One turn moves each row of this set onto another row. After a few examples, where does it send each row asked below?
nafil: [ 55  47 -37  14 -26  -7  16  13   5  12  17   7 -29 -22  15  14  12 -16
  17 -16 -16  36  -1 -37]
gakop: [  7  22  26  10 -14  -3 -18 -27 -11   3 -14  -1  23 -33 -12  -4 -28  16
 -11  12 -29  -4  31 -27]
Kamub: [-31 -11  21 -24  32  14  21  13  46 -23   0  30   3  -9  20  -5  31 -21
  -9   6   2  16 -23  -8]
tavis: [ 35 -41  -1   1 -16   8   2  15   6 -49 -20  43  -5   3 -13 -19  11  -2
  11 -17 -13  32  -1 -22]
Pozot: [ 12 -16 -40  14 -17 -27  30  13 -34   6  17 -44 -41   2  12  22  -6  20
  13  -3  30 -13 -17  28]
vid: [-14  11 -17 -22   4 -43  13  13 -29  -6 -10   5 -53  19  45  22  16  23
   8  -1  17  -2 -45   4]
tes: [  0  18  25   7 -13  -4 -13 -27  -4   9  -8   0  30 -37 -18  -7 -25  16
 -10  23 -18  -8  25 -38]
vuzas: [ -8   9   5  19  -4   7 -17 -22   0  13 -10 -17  46 -27 -30  -8 -22  11
  10  29  -9 -18  12 -17]
Nepav: [  0   4 -45 -10  22 -22  36  21  -9  34   0  -8 -26  10  36  27  21   5
  15 -19  22  18 -47  21]
Tupe: [ 29  44 -44  19 -33  -1 -21  20   7 -16   0 -19 -23  10 -16  10  31  -8
  29   4  -5   0 -41 -15]
Kupod: [ -8 -23  -4  -8  11  26  12  18  28 -37  35 -18  -7   0  -5  -3   5 -29
  30  30  19 -20 -30   4]
Vez: [ -5  -5 -46 -12  18 -28  34  19 -25  24   2 -12 -27  12  43  36   6   4
  18   1  30  14 -36  31]
meno: [-19   5 -13  25  27 -24  15  29  -5  13  12 -11 -32  26   3  17  30  16
 -36   6  20  14 -38  41]
mavam: [ 41 -33  -3  14   8  17   3  29  14 -39  12  34  -6  15 -37 -17  10 -19
  -4   2  -8  37 -15 -12]
zodi: [ 11   5  42  -3   4  10 -31 -31  -8 -12 -26  14 -13  -7 -16   1 -31 -11
 -41  -4 -28   2  -1   3]
Seli: [ 18  41 -43  23   3  -2  -3  11  21  17 -28  17   8  -2  14  -3  49 -15
  20 -17 -20  43 -24   3]
Zuz: [ -3  13 -26 -15   2 -33   3  18 -16  -1  -5  -7 -56  20  33  21  23  19
  17 -12  19  -8 -59   6]
Rigit: [ -1  23  22  24   8   9 -18 -17   5  24  -9  -1  41 -24 -28  -3 -19  -2
 -30  22 -20  17  17  -5]
Vut: [ 19 -17  -7  -7  11  26  -7 -31 -22  -5 -43  -5   8 -24  -5   4 -50   7
   3 -10 -29 -18  10  16]
simeg: [ -4  -3  -2  -4  -6 -48  34   7 -21   9 -13   8 -47  -6  45  21  18  30
 -24 -30   6  20  -5   4]
Did: [ 15  22 -15 -10   2 -34  25  20 -12  22  33  -4 -62  13  31  28  11 -11
  -6 -11  27  19 -44  -1]
feto: [  3  16  -8  -8  17 -36  24  21 -20  16  35  -1 -52  18  30  34  10 -12
 -17   9  27  21 -38  16]
Fuba: [ -5  18  24  22  12   3 -12 -16  10  26   0  -1  46 -28 -28 -12 -16   4
 -19  27 -13   7  19 -17]
Beki: [ 18  -9   0   8  20  32  -3 -16  -2  10  -2 -13  15  -9 -36  19 -52 -28
 -35  13 -12   7  -3  23]
sozu: [  3  12  -2  20  -6  16 -17 -17  -9  10 -15 -22  41 -24 -33  -1 -31  13
   5  24 -17 -14  12  -3]
tas: [  1 -31   6 -34 -16   4  39  -5  18 -26  12   9 -14 -35  36   5  -7 -19
  28  -5   9   0   5 -29]
Fos: [ 48 -54 -23  13  -9  17  12  18   2 -37   2  16   7   2 -25 -17   0 -16
  31  -8  -4  28  -4  -4]

Fuba -> tes
Kupod -> Kamub
Now these:
Fos -> mavam
Pozot -> meno
sozu -> Rigit
Nepav -> Did
vid -> Vez
nafil -> Tupe
zodi -> Vut

